[103 104 106 107] -> 103, 107

[[152 103 152 125 152 137]
 [124 100 137 107 140 145]] -> 152, 145

[119 130 101 108] -> 119, 108

[[115 115 123 108 126 104]
 [133 133 146 133 110 105]] -> 115, 105

[130 122 157 150] -> 130, 150

[123 121 138 116 139 103] -> 123, 103
---
[[131 133 120 134 110 134 150]
 [133 129 124 131 112 132 150]] value 120

[[144 132 126 149]
 [122 145 139 116]
 [119 131 138 111]] value 119

[[132 136 135 134 116 153 155]
 [132 115 122 119 129 121 134]] value 119

[115 134 124 150] value 134

[141 146 110 151 115] value 141

[ 99 117 112 111 146] value 112

[142 105 127 125 126 150 107] value 125
---
119	143	134	132	119
121	128	117	123	151
result: 119, 151

101	123	129	126	142 result: 101, 142

113	152	136	119
128	130	119	120
140	113	137	140
result: 113, 140

103	126	152	150	111
133	149	148	148	116
156	133	121	135	129
result: 103, 129

146	149	133	152	121 result: 146, 121

135	133	136	134	125
119	141	133	154	109
120	124	127	138	113
result: 135, 113

141	114	106	113 result: 141, 113

124	124	141	128	120	139	136
150	126	119	133	111	129	134
result: 124, 134

111	123	125	120	140	106
131	136	125	124	114	120
result: 111, 120
---
[[125, 139, 144, 125, 125, 115, 101], [122, 122, 125, 126, 123, 138, 145], [122, 135, 134, 132, 126, 123, 110]] 132
[149, 109, 104, 130, 129] 109
[[134, 136, 115, 127, 146], [122, 101, 128, 125, 111]] 101
[[135, 121, 134, 117, 134, 135, 153], [150, 154, 139, 110, 112, 125, 143]] 110
[[130, 137, 141, 138, 133], [148, 149, 124, 131, 117], [131, 110, 108, 104, 119]] 110
[[126, 150, 152, 127, 150, 125, 127], [133, 127, 128, 133, 128, 130, 127]] 133
[127, 129, 105, 116, 158] 129
---
[147 120 154 114 106 146]: 146

[[140 143 110 136 112 130 132]
 [148 139 127 125 106 123 135]
 [129 124 137 122 134 145 130]]: 143

[129 113 113 139 125 134 104]: 129

[105 142 121 129 146 130 143]: 142

[109 124 106 140]: 109

[116 131 123 106]: 116

[[111 117 127 140 155 138 115]
 [121 128 114 144 136 125 118]]: 140

[129 154 123 116 156 105 139]: 139

[141 105 129 123 135 103]: 129
---
[[139 135 125 107]
 [144 120 114 111]] >> 114

[[136 131 137 116 115 116]
 [134 138 124 126 116 107]
 [124 134 113 144 135 115]] >> 116

[[145 110 141 124 133 119 118]
 [117 135 131 121 149 133 142]] >> 133

[[136 119 149 116 103]
 [123 126 155 127 107]] >> 127

[[125 117 136 135 119 127]
 [120 145 124 128 135 124]
 [122 153 130 121 125 124]] >> 135

[[128 128 128 128 128 128 128]
 [100 112 118 138 141 108 132]
 [133 131  99 112 143 145 118]] >> 108

[[105 118 133 110 134 121]
 [127 117 137 128 132 118]
 [139 132 119 132 125 139]] >> 132
---
[[127 123 132 131 125 124 122 122 119]
 [123 135 122 131 132 122 130 131 134]
 [134 130 134 132 127 127 129 130 117]
 [132 127 137 138 127 120 125 125 111]
 [131 125 129 130 130 132 130 132 136]
 [133 128 125 130 128 127 130 130 133]
 [132 126 129 139 130 119 126 126 128]
 [121 126 124 127 133 132 129 133 147]
 [124 116 123 122 129 139 127 129 156]
 [121 125 121 118 127 135 127 127 141]
 [125 113 132 125 129 136 123 124 141]] result: 123

[[140 130 138 123 138 139 145]
 [136 129 144 111 151 124 143]
 [139 130 146 121 154 120 146]
 [143 135 145 135 143 118 147]
 [133 123 139 113 150 127 137]
 [138 124 138 126 139 132 140]
 [135 122 134 119 142 140 138]
 [134 126 144 110 152 120 140]
 [135 120 130 119 134 146 135]] result: 130

[[131 129 138 112 115 147 103]
 [129 131 132 131 122 126 122]
 [123 132 138 133 125 124 127]
 [130 126 121 121 131 133 131]
 [137 125 135 133 126 118 128]] result: 129

[[128 115 132 128 124 121 130]
 [132 138 126 123 128 133 128]
 [129 157 121 125 126 128 131]
 [130 139 125 122 125 126 132]
 [132 137 126 123 133 132 129]
 [126 135 127 129 121 123 130]
 [129 105 134 128 128 128 128]] result: 115

[[134 134 133 137 123 127 128 137 133 129 125]
 [133 137 127 131 125 121 130 141 125 132 131]
 [132 126 143 130 121 143 128 132 130 133 126]
 [134 132 133 144 124 126 126 132 142 123 119]
 [126 126 121 125 141 129 138 122 134 120 133]
 [129 122 144 119 128 152 136 129 126 135 134]] result: 134

[[147 144 143 110 137 140 133 141 141 145 127 144 143]
 [148 145 144 135 138 143 149 141 146 142 147 145 142]
 [114 122 117 105 111 125 103 125 112 120 102 108 105]
 [106 123 111 117 102 131 102 132 104 124 105 103 101]
 [105 116 109 153 115 115 126 114 104 113 136 104 109]
 [121 128 118 106 107 128 100 130 116 128 101 107 101]
 [133 134 142 151 130 127 153 131 131 139 156 134 136]] result: 144

[[126 143 151 121 121 119 135 126 123 129 121 119 122 129 124]
 [132 139 118 137 134 135 105 126 134 114 135 138 133 109 134]
 [135 115 123 129 123 128 135 132 118 138 120 129 126 136 133]
 [133 125 115 134 130 131 119 130 127 122 129 138 130 121 133]
 [138 123 110 139 130 136 113 132 125 124 128 140 131 119 138]] result: 143

[[107 138 149 143 143 135 146 147 142 144 145 143 154 147 129]
 [102 138 136 136 137 126 138 143 143 135 130 134 136 136 130]
 [147 120 114 118 120 113 106 112 116 122 122 114 117 115 132]
 [138 113 136 134 124 136 135 135 124 132 136 132 131 135 125]
 [141 116 115 129 108 125 127 123 112 116 113 115 113 118 129]
 [127 139 130 133 131 114 125 133 135 136 120 116 132 123 146]
 [111 116 143 148 130 142 147 141 143 148 148 148 134 138 107]
 [134 117 113 114 123 142 113 111 115 109 122 123 114 118 111]
 [147 121 120 127 108 132 120 126 115 121 123 125 120 119 126]
 [144 127 115 123 111 121 116 117 108 121 110 111 111 109 128]
 [140 124 129 113 116 132 125 113 125 117 139 131 124 129 123]] result: 138

[[128 129 125 143 117 132 127 129 126 129 131 139 126 131]
 [131 125 131 134 118 123 128 127 132 125 130 119 120 134]
 [132 125 134 117 123 119 132 127 134 123 127 102 118 130]
 [127 130 127 119 134 130 127 128 126 130 127 133 135 125]
 [128 124 130 127 127 125 130 125 128 126 128 120 124 128]
 [126 126 129 121 111 128 128 127 128 126 124 124 123 124]] result: 129
---
[[105 138 133 130 153]
 [132 139 137 118 135]] result: 139

[[127 131 105 138 123 129]
 [137 125  99 129 115 134]] result: 125

[[125 127 142 104 125]
 [125 128 128 123 124]] result: 128

[[149 136 139 126 129]
 [141 131 122 119 128]] result: 131

[[126 150 129 125 132 141 140]
 [131 129 123 124 125 126 121]] result: 129

[[116 134 118 133 157]
 [134 121 128 118 155]] result: 121

[[136 130 128 131 123 116 141]
 [114 133 129 135 120 109 104]] result: 133
---
Input: ((124, 140, 131, 121, 129, 139), (130, 143, 108, 113, 107, 149), (111, 125, 149, 135, 149, 120))
Output: 121
Input: (149, 133, 129, 136, 156, 151, 106)
Output: 156
Input: (103, 133, 149, 152)
Output: 133
Input: (132, 113, 121, 112, 101, 134)
Output: 112
Input: (116, 105, 122, 123)
Output: 105
Input: (128, 144, 149, 149, 144, 128, 128)
Output: 144
---
[[114 140 101 108 113 150 155]
 [108 123 123 129 135 114 113]] result: 114

[[154 116 127 138]
 [127 114 143 116]] result: 143

[[135 140 148 127]
 [153 129 149 107]] result: 149

[[146 119 110 129]
 [106 131 120 116]] result: 120

[[128 133 144 135]
 [122 126 152 131]] result: 152

[[125 129 122 118 144 119 150]
 [141 121 146 118 144 151 153]] result: 151

[[ 98 118 125 123 119 139]
 [123 132 131 104 141 151]] result: 141

[[106 151 136 139 118 138]
 [117 138 117 112 138 116]] result: 138
---
139,128,136,150 >> 150, 128
126,113,143,105,132,134,146 >> 146, 105
128,101,155,129 >> 155, 101
135,104,147,137 >> 147, 104
155,157,133,99,136,122,132 >> 157, 99
148,143,123,151 >> 151, 123
---
[[116 112 141 120 129 102 137]
 [121 111 142 118 127 118 142]
 [137 136 123 131 126 152 127]] -> 142

[[111 143 151 104 137 110]
 [117 137 118 109 122 144]] -> 110

[[106 109 117 112 100]
 [137 103 114 141 147]] -> 100

[[130 153 149 129 133]
 [107 102 104 110 109]] -> 133

[[129 101 135 124 125]
 [127 125 129 127 128]] -> 125

[[150 145 119 112 110 109 141]
 [146 147 119 120 118 107 144]] -> 141
---
[[124 118 124 138 128 132 132]
 [122 116 122 139 128 133 132]
 [105 107 105 143 124 138 141]] → 124

[[111 120 129 137 122 111 125]
 [114 129 120 137 126 119 125]
 [106 107 124 145 119 118 148]] → 111

[[130 153 112 111 140]
 [128 150 121 111 143]
 [128 143 122 111 140]] → 130

[[126 105 131 151 104 110 123]
 [154 110 116 111 143 106 107]
 [134 148 109 121 146 151 133]] → 126

[[134 130 122 106]
 [154 133 113 135]
 [135 131 122 108]] → 134

[[133 128 131 109 127]
 [132 130 132 109 127]
 [136 112 124 105 110]] → 133

[[140 147 124 119]
 [108 109 143 125]
 [110 133 149 106]] → 140
---
[151 138 139 119 131 136 118] => 119, 151

[[102 133 124 113 132]
 [118 129 132 139 116]
 [129 123 132 135 150]] => 132, 150

[[153 125 133 118 112]
 [150 124 131 120 118]
 [145 105 119 141 135]] => 131, 153

[154  99 114 118 114] => 114, 154

[151 122 139 115 146 106 148] => 115, 151

[152 117 118 120 120] => 118, 152

[107 112 134 130 131] => 134, 134
